X: [-18  23  38  35]
E: [118 118 118  25]
V: [ 37 117  37  93]
C: [  0   0   0 -46]
U: [ 73  73  25 -18]
howmany V: [117] => 1
howmany C: [-46] => 1
howmany U: [73] => 2
howmany E: [118] => 3

W: [-21 -12  37  16]
P: [-12  11  75   1]
G: [-26   0   0   0]
L: [ -1  18 -41 -30]
N: [20 20 75 20]
howmany N: [20] => 3
howmany G: [0] => 3
howmany W: [15] => 0
howmany L: [-1] => 1

K: [ 16  12  18 -43   7  -8  -7 -10   9  34  -7  -4  16  28  19  -4  29 -19
  34   2 105 -23 -33 -44  20 -11 -13 -25  12 -43   7  -5  22 -20   6 -14
  10 -16  30   0 -13  -1]
H: [ 11  19  35   1   7 -30   6 -30  27  14 -15 -29  14  35 -30  -4  -5  -1
  28   5 -15  -5  -4  27  27  10   5 -10   0 -31   5  -1  -5 -13  28 -14
  27 -25  12  14 -13   1]
B: [ 11 -32  18 -20  22  21 -30  44 -49  14   1 -21 -18  -3  -2  -4  21  -2
  34   1  -2 -39 -42  20  12 -79 -83   8  56  18  26 -25  16  -1 -20 -14
  71  64  25 -36 -19  -2]
M: [-22  -1  46  10  15  43  -7  14 -11 -82   1   2 -22   6 -33 -19 -36  -2
  32  -5 -61  -9   4  31 -26 -73 -21  48  -3  61  32 -31 -16  -1   7 -36
  10  11 -38   5 -47  -1]
J: [  9 -33   7  -9 -18 -21  -7  35 -30  29  22 -15  -3 -62  42  30 -11  16
 -64   1  76  17   7  20  19  23  48  -4   5   0 -26  14  16  27 -42  51
  10  28  12 -30  48  -1]
D: [-31  -1  47  22  22 -34  -7  -3  15 -32   1  -3 -22  -3 -35  -6  15  13
  28  -3 -15   5   4  47  -8 -13 -13   8  -7  55   7  -1  -5  -8  18 -14
 -13   8 -37  22 -30 -13]
Q: [ 11   0  18  -9 -20 -14   4 -16   1 -29   8  18   5  -3  19  -3   3  -7
 -18   1  35  -5  14 -13  -4 -16   3  22  -4  -3   7 -13   6   8  -7  -4
   8  -2  10  -9   4  18]
howmany J: [16] => 2
howmany D: [-35] => 1
howmany H: [-30] => 3
howmany Q: [11] => 1
howmany D: [-3] => 4
howmany B: [-2] => 4
howmany H: [27] => 4

Z: [  75  -96 -100    9  115]
S: [-18  23  34 -15 -25]
A: [-11  25  25  -4 -40]
R: [ 42  11 -46  41  42]
Y: [  77  -89 -102   19  106]
F: [ -67   70   84  -15 -100]
T: [ 105  105  105  -15 -126]
howmany T: [104] => 0
howmany R: [42] => 2

tep: [-39 -16  -7 -12  90 -34  39  13 -66 -17 -38  19  39  -6   8  54 -26 -51
  46  40   2   8 -63 -19 -66  42  -2 -17  10  21  25  10 -41  16 -34   7
  -2   1 -35  39  39]
ruk: [-50   0  20 -65   2 -30  34   2  16 -23 -28 -29  39 -25 -14  51 -16 -92
  52  55  39  -5 -25  10 -45  43  -1  28  -5 -38 -26  35 -71  60 -33  16
  19 -63  61 -24 -42]
nim: [-32  43  19  39  -3  19   4 -27   1   3 -19 -10 -24   7  60  40  -6 -67
   3  54  -5 -17  -8 -19  12   3  19 -63  -5  20  54  28 -70  25   3   3
   1 -38 -57 -10 -71]
rut: [ 11  56 -22  23   8  -9 -52  20 -33  14  22  18  29 -31  20 -80 -34  36
  20   2 -43  -1  54   5  30  31 -13 -24 -16  26 -24 -20 -68  -3  13 -56
  64  20 -45 -33 -30]
howmany ruk: [3] => 0
howmany nim: [19] => 3
howmany tep: [-66] => 2
howmany tep: [39] => 4

durag: [-53  17 -53 100  16 -17 -58]
tiliz: [-106  -39 -106 -106   37   35   37]
laror: [ 28  61 -38  62  60  -3 -95]
zotil: [-105   -4   17   97   16   45  -15]
fut: [-105  115   16  115  115  114    7]
howmany fut: [115] => 3
howmany tiliz: [-38] => 0
howmany tiliz: [-106] => 3

nefav: [ -8 -53 -53 -53]
Difa: [-10  19 -52 -11]
tiz: [-8  0 -7 -8]
howmany nefav: [-8] => 1
howmany Difa: [-11] => 1
howmany nefav: [-53] => 3
howmany nefav: [-52] => 0
howmany tiz: [-7] => 1
howmany tiz: [-8] => 2

der: [ 12  -6 -54  38  40  10 -25 -29  -6 -62 -30  45]
vum: [  8 -20 -31 -12 -30  37  15  27  63  29 -14  39]
vevev: [ -7  26  35  38  12  38  26  -8 -42  38  26  38]
vozev: [ 52   2  58  -6   9 -29 -29  63  23 -60 -90  45]
pudir: [ 14 -10   1  34  19 -41 -57 -29 -29 -13  27  34]
Bogi: [ 35 -79   3  31  32   2 -27  23 -11  10 -37  28]
Nuda: [-42  11  27 -27 -49 -36  33 -42  66  11  11 -20]
kogi: [ 46  37  46   7  46  46 -98  37  37  42  37 -36]
fufas: [ 42  14  30 -24  50  13  59 -10  -9  -8 -19 -30]
howmany Nuda: [-43] => 0
howmany vevev: [38] => 4
howmany vevev: [25] => 0
howmany kogi: [46] => 4
howmany pudir: [34] => 2

figo: [ 66 -72  -4 -64 -78 -92  -5  59  11 -44 -11 -11]
Duvif: [  9  -7  13 -28  -2 -19  15  17  -7 -12 -18  39]
vazu: [ 66 -59   4 -35  -4 -73 -25  59 -11 -22 -11  17]
kazu: [-15  12  18 -18  21   4  -4   1  32  -4 -19  35]
howmany Duvif: [-7] => 2
howmany kazu: [12] => 1
howmany figo: [-5] => 1

veduf: [ 44 -24  29  28]
bor: [ 30  30  17 -28]
Biped: [29 29 29 -5]
muf: [30 30 30 30]
lig: [ 30 -24  -2  18]
Gimo: [ 30  63  15 -17]
howmany bor: [30] => 2
howmany muf: [30] => 4
howmany veduf: [28] => 1
howmany muf: [29] => 0
howmany Biped: [29] => 3
howmany Gimo: [64] => 0

Nif: [ 29 -19 -19 -19  19 -47]
Dazem: [-24  -7  -6  15  -7 -23]
Botad: [-6 10 -6 10 -6 10]
Doz: [-24 -13  -6  69   3 -22]
mig: [-20  42  -6  -2  -7 -57]
Sobid: [42 22  9 29 29  4]
Remod: [91 91 -6 91 46 -6]
fim: [ 36  26  -6 -12   9 -38]
veno: [-24  -7  -6 -25   3   0]
zal: [-50  -8  -6  31   6 -33]
howmany veno: [-24] => 1
howmany Remod: [-6] => 2
howmany Dazem: [-22] => 0
howmany Nif: [-18] => 0
howmany Botad: [10] => 3

